Each path below is one point turned by a fixed rotation once a step. After each direction that follows a path, write how fast that rotation turns it, in deg/step (0 if it stays still).
Each turn is a multiple of 5 degrees from 10 to 175, or 0.
Rotation 1:
[ 0.01  1.93 -1.46  2.46  0.52  1.47  0.12 -2.79 -0.33 -2.85 -1.62 -1.07
 -1.38  1.09 -0.15 -1.13 -1.47 -0.12 -1.13  3.31  3.74  0.30 -1.02  2.18
  0.60  1.19 -0.68 -1.43  0.04 -1.80 -1.11  0.29  2.68 -3.42  2.91  2.36
  1.44  0.33 -1.21  1.70  0.60 -0.06 -2.68 -5.52 -1.93]
[ 1.53  0.77 -0.31  3.88 -0.37  2.53 -1.82 -2.28 -1.75 -1.22 -0.87 -1.18
 -1.57  0.76  0.70 -2.14  0.07  0.49  0.41  3.19  2.59  1.53 -1.02  3.61
 -0.61  0.81 -0.66 -2.14 -0.52  0.70 -0.89  0.65  4.72 -2.02  1.43 -0.40
 -0.16  1.74 -0.18 -0.35  2.22  0.81 -2.77 -5.05 -1.89]
[ 1.60  1.48 -1.66  1.19  0.49  0.91 -1.69 -2.54 -0.61 -1.60  0.98 -1.33
 -0.58  1.27 -0.33 -1.52 -0.17  0.12 -1.21  3.52  1.44  0.89  1.36  3.53
  1.12  0.76 -2.83 -1.72 -2.44  1.26 -1.46  1.74  3.14 -2.44  1.96  2.94
 -0.67 -0.75 -2.14 -1.23  1.18 -0.17 -2.08 -5.45 -2.78]
[ 0.17  2.16 -1.48  2.22 -0.98  3.79 -1.87 -2.87 -2.06 -2.26  1.39 -1.26
 -1.64  1.94 -1.50 -1.26 -0.81  0.57  0.75  3.12  2.59  1.81  2.48  3.09
 -0.15 -0.71 -1.01 -2.63 -1.98 -0.44 -0.38 -1.08  0.97 -2.19  2.32  0.99
 -0.95  1.74 -1.97 -1.74  2.24 -0.18 -2.90 -2.94 -2.42]
[ 1.80  2.78 -2.24  2.45  0.03  3.27  0.46 -1.84 -0.24 -2.13  0.68 -1.62
 -0.95  0.36 -1.67  1.21  0.47 -0.16 -0.67  4.64  3.14 -0.37  0.51  2.33
  1.56  0.16 -0.26 -1.18 -1.60 -1.07 -0.85  0.17  2.39 -0.94  3.45  3.04
 -1.66  1.25 -2.11 -1.17  0.44  2.54 -3.16 -3.36 -1.63]
[ 0.73  2.15 -2.71  3.32  0.81  4.44 -1.06 -2.36 -0.23 -0.43  0.62  0.41
 -0.52  0.40 -1.03 -1.30  0.31  1.85  0.28  3.48  1.40  1.71 -1.50  4.38
  0.73 -1.61 -0.49 -1.38 -1.87 -1.08 -1.17 -1.28  3.73 -0.93  2.66  2.57
 -1.04  2.71  0.19 -2.43  0.76  0.44 -1.80 -3.00 -0.25]
[ 1.02  2.95 -3.06  2.47  2.02  1.74  0.05 -3.95  0.45 -0.51  0.40 -0.50
 -1.10 -0.55  0.53 -0.31  0.35  0.92  0.17  3.41  3.55  1.83 -0.92  2.17
  0.50 -1.42 -1.19 -1.32 -2.98 -1.38 -3.27  0.22  0.80 -0.66  2.50  3.78
  0.31 -0.37 -1.66 -0.81  1.09 -1.01 -2.24 -4.78 -0.09]
[-0.16  2.26 -3.54  4.62  0.33  2.17 -0.19 -3.16 -1.18  0.30  0.66 -0.85
 -0.90  0.22 -0.71  0.39 -0.62  1.35  0.82  2.97  3.63  0.41 -0.51  3.82
 -1.90 -1.73 -1.02 -2.74  0.84 -2.25 -1.54 -0.39  2.31 -1.75  1.28  1.38
  0.05  0.86 -0.81  0.62  2.95 -1.35 -2.20 -3.62 -1.42]
[ 1.98  2.10 -3.19  4.03  1.27  0.30  0.70 -1.71 -1.40 -1.74  0.58 -2.36
 -1.64  1.68 -1.38 -0.21 -1.07 -0.52  0.76  4.22  1.97 -1.07 -2.32  2.84
 -0.33 -0.18 -1.61 -1.31 -0.41 -0.69 -2.79  1.55  2.70 -0.22  2.76  1.30
  1.54  0.58 -0.56 -0.65  0.51 -0.21 -2.11 -4.90 -1.93]
[-0.95  0.61 -2.24  3.02  0.72  1.93 -1.29 -3.05 -0.73 -2.57 -0.98 -0.59
 -0.71  2.15 -0.92 -3.06 -2.07  0.11  0.33  2.71  1.67  0.52 -1.44  3.49
  1.05 -0.25 -1.85 -1.87 -0.35 -1.41 -0.61 -1.04  2.87 -2.62  2.82  1.89
  2.03  1.43  0.47 -0.02  1.27 -0.60 -1.27 -5.11 -2.46]
[ 1.01  1.10 -0.04  3.04 -0.13  1.29 -1.60 -3.66 -0.93 -2.45 -1.16 -2.16
 -1.74  0.43  1.32 -1.62  0.34 -1.10  0.77  3.91  3.77  1.13 -0.97  1.91
  0.97  0.34 -0.51 -1.57 -1.90  0.25 -1.28  0.01  2.14 -1.35  2.22  0.96
  0.96 -0.40 -1.59  0.22  2.39  1.52 -2.79 -5.50 -2.20]
[ 0.27  1.42 -0.91  2.71 -0.88  1.98 -2.50 -2.84 -1.35 -0.75  1.11 -1.35
 -0.47  1.19 -0.44 -1.04  0.77  0.33 -1.16  4.03  1.66  0.22  0.56  5.33
  0.41 -0.34 -1.61 -1.99 -0.33  0.64  0.33  0.16  4.37 -2.77  1.21  2.18
 -1.05 -0.48 -1.38 -0.40  2.58  0.92 -1.67 -3.96 -2.81]
[ 1.55  3.49 -0.73  1.86 -0.24  2.21 -1.37 -2.41 -2.33 -2.60  2.22 -1.63
 -2.27  2.35 -1.18 -1.48  0.16 -0.19 -0.35  4.76  1.44  1.52  0.50  3.87
  0.36 -0.71 -0.87 -1.50 -3.23  0.62 -1.77  0.27  1.27 -1.19  2.75  1.58
  0.00  0.12 -1.99 -2.32  0.25 -0.29 -2.58 -3.02 -1.27]
[-0.30  3.46 -1.72  1.70 -0.20  4.00 -0.08 -2.55 -0.34 -2.47  0.30 -0.08
 -1.09  1.12 -1.59 -0.26 -0.61  1.24 -1.62  3.72  3.23  0.95  0.96  3.24
  0.79 -0.06 -0.01 -1.51 -0.90 -2.28 -0.09 -1.25  1.82 -3.43  3.17  3.26
 -0.81  1.37 -1.76  0.00  0.27  0.21 -2.82 -2.90 -1.19]
[ 2.52  2.88 -1.33  3.69  0.50  3.77  0.09 -1.87 -0.93 -0.71 -0.14 -0.35
 -1.81 -0.18  0.23 -0.07  0.97  1.32  0.20  4.02  3.30  1.98 -1.50  2.71
 -0.33  0.00  0.75 -1.25 -1.71 -0.65 -2.11  0.34  3.29 -0.83  2.53  1.09
 -1.23  2.48 -0.89 -1.36  0.43  1.06 -3.42 -3.63  0.21]
[ 1.11  1.91 -3.78  2.37  1.91  2.09 -0.14 -2.52  0.73  0.47  0.37  0.51
  0.08 -0.23 -0.39 -0.60 -0.28  2.23 -0.91  2.72  1.91  1.35 -0.26  3.78
  0.02 -0.48 -2.32 -1.65 -1.41 -0.86 -2.32  1.26  3.63 -2.29  1.92  3.79
 -0.78  0.79 -0.73 -1.10  0.77 -1.45 -1.78 -5.06 -0.88]
[ 1.01  1.84 -3.39  3.43  1.03  2.04 -0.41 -3.23 -1.41 -0.96  0.70 -1.27
 -1.60  0.74 -0.43 -0.86 -1.34  0.82  2.19  2.40  3.48  1.94  0.46  2.01
 -1.63 -1.24 -1.77 -2.63 -1.87 -1.20 -2.95  0.23  0.39 -0.68  1.94  0.67
  0.55  1.43 -1.29 -1.22  2.33 -2.08 -2.67 -4.56 -1.54]
[ 0.45  1.13 -4.07  3.58  0.56  1.51  0.50 -2.25 -0.32 -1.52  0.03 -2.15
 -0.39  0.68 -1.92  0.98 -1.49 -0.32  0.44  3.24  3.21 -1.81  0.02  2.21
  0.37 -0.01 -1.95 -2.15  0.47 -2.00 -1.08  0.51  2.52 -1.47  2.69  2.36
  0.08  0.99 -1.41  0.41  1.99  0.80 -2.24 -4.77 -3.30]
[ 0.91  0.29 -2.28  4.26  0.52  2.36 -1.53 -2.50 -1.33 -1.95  0.03 -1.58
 -1.09  1.72 -1.15 -2.13 -0.90 -0.54  1.94  3.61  1.14  0.14 -2.39  3.40
  0.98 -1.02 -1.28 -1.63 -1.45 -0.24 -1.13 -0.70  3.48  0.22  2.78  0.61
  1.14  2.28  0.60 -1.98  1.55  1.26 -1.60 -4.36 -2.15]
[-0.43  1.11 -1.55  1.94  0.82  1.11 -1.77 -4.30  0.28 -2.21 -0.29 -1.19
 -0.53  0.56  0.19 -1.78  0.09 -0.63 -0.39  3.83  2.54  0.62 -0.95  3.06
  2.58 -0.88 -1.58 -1.17 -2.28 -0.58 -1.02 -0.87  1.88 -1.57  2.65  3.91
  1.25 -1.17 -1.24 -0.22  1.77  0.88 -1.30 -5.21 -2.25]
[-0.45  2.33 -0.45  3.74 -1.07  2.35 -2.40 -3.96 -2.12 -1.04  0.99 -1.65
 -1.88  0.73  0.44 -1.01  1.08  0.00  0.52  4.21  3.37  1.46 -0.48  4.37
 -0.44 -1.90  0.09 -2.15 -1.00 -0.31 -0.37 -1.50  2.17 -1.61  1.42  0.84
  0.10 -0.34 -1.31 -0.05  3.37  0.53 -2.26 -2.99 -1.59]
[ 1.38  3.85 -1.43  2.53 -0.04  0.87 -0.35 -2.02 -1.63 -1.55  1.96 -1.78
 -1.62  1.53 -1.13  0.27  0.83 -0.14 -1.96  5.40  1.73 -0.47 -0.88  4.75
  0.38 -0.41 -0.73 -1.06 -0.80 -0.15 -1.32  1.08  2.97 -1.96  2.37  2.85
 -0.02 -1.21 -1.92 -0.43  0.03  0.34 -2.23 -3.29 -1.30]
[ 0.20  3.50 -1.11  2.40  0.12  3.49 -0.83 -2.24 -1.86 -2.49  0.55  0.26
 -2.11  2.42 -1.36 -2.36 -1.11  1.33 -0.79  3.55  1.52  2.10 -0.95  4.33
 -0.35 -0.37  0.00 -1.58 -1.12 -1.24 -1.07 -0.96  2.31 -2.86  2.90  1.44
  0.74  2.06 -0.28 -0.94 -0.45 -1.48 -2.40 -3.02 -0.31]
[ 1.69  2.90 -1.26  2.07  0.83  2.52  0.61 -2.52 -0.05 -1.96 -1.27 -0.51
 -1.76 -0.07  0.66 -0.40 -0.22  0.94 -1.09  3.46  4.40  1.66 -0.44  1.60
  0.29  1.38 -0.01 -1.32 -1.62 -1.32 -2.11  0.86  2.33 -2.68  2.90  2.43
 -0.16  0.91 -1.83  0.51  0.05  0.17 -3.59 -5.22 -0.55]
Directions:
[ 0.09  0.44  0.06 -0.14 -0.39  0.60 -0.27  0.55  0.49 -0.75  0.53  0.17
  0.00  0.13 -0.29 -0.47  0.60 -0.49  0.97 -1.03  1.13  0.15 -0.12  0.51
  0.08  0.23 -0.06 -0.44  0.16 -0.34  0.14  1.31 -0.03  0.17 -0.06  0.54
  0.02 -0.69  1.02  0.08 -0.06  0.13  0.32  0.21  0.09]  0
[ 0.16 -0.35 -1.40  0.31  0.59  0.49  0.47 -0.04  0.65  0.66  0.19  0.13
  0.51 -0.67 -0.42  0.71 -0.14  0.34  0.91 -0.41  0.15 -0.17  0.25 -0.57
  0.10 -0.66 -0.37 -0.15 -0.35 -0.56 -0.40 -0.17 -0.40  0.99  0.15  0.47
 -0.49  0.71  0.12 -0.73  0.30  0.11  0.08  0.10  0.01]  35
[-0.34  0.71  0.44 -0.25 -0.38  0.55 -0.35 -0.33  0.04 -0.02  0.72  0.07
 -0.01 -0.15 -0.17  0.33  0.95 -0.13 -0.36  0.72 -0.18  0.10  0.00  0.60
  0.69 -0.85  0.68  0.36 -0.59  0.01  0.47 -0.91 -0.36  0.34  0.19  0.73
 -0.43 -0.46 -0.28 -0.48 -0.06  0.78  0.15  1.10  0.39]  45
[-0.62 -0.29  0.10  0.55 -0.47  0.91 -0.66 -0.07 -0.52  0.31  0.07  0.45
 -0.01  0.31 -0.18 -0.65 -0.25  0.57  0.54 -0.47 -0.29  0.55  0.03  0.72
 -0.65 -0.52  0.21 -0.42  0.48 -0.15  0.57 -0.86  0.32 -0.25 -0.36 -0.90
 -0.07  0.98  0.69 -0.20  0.58 -0.42  0.16  0.58  0.07]  170
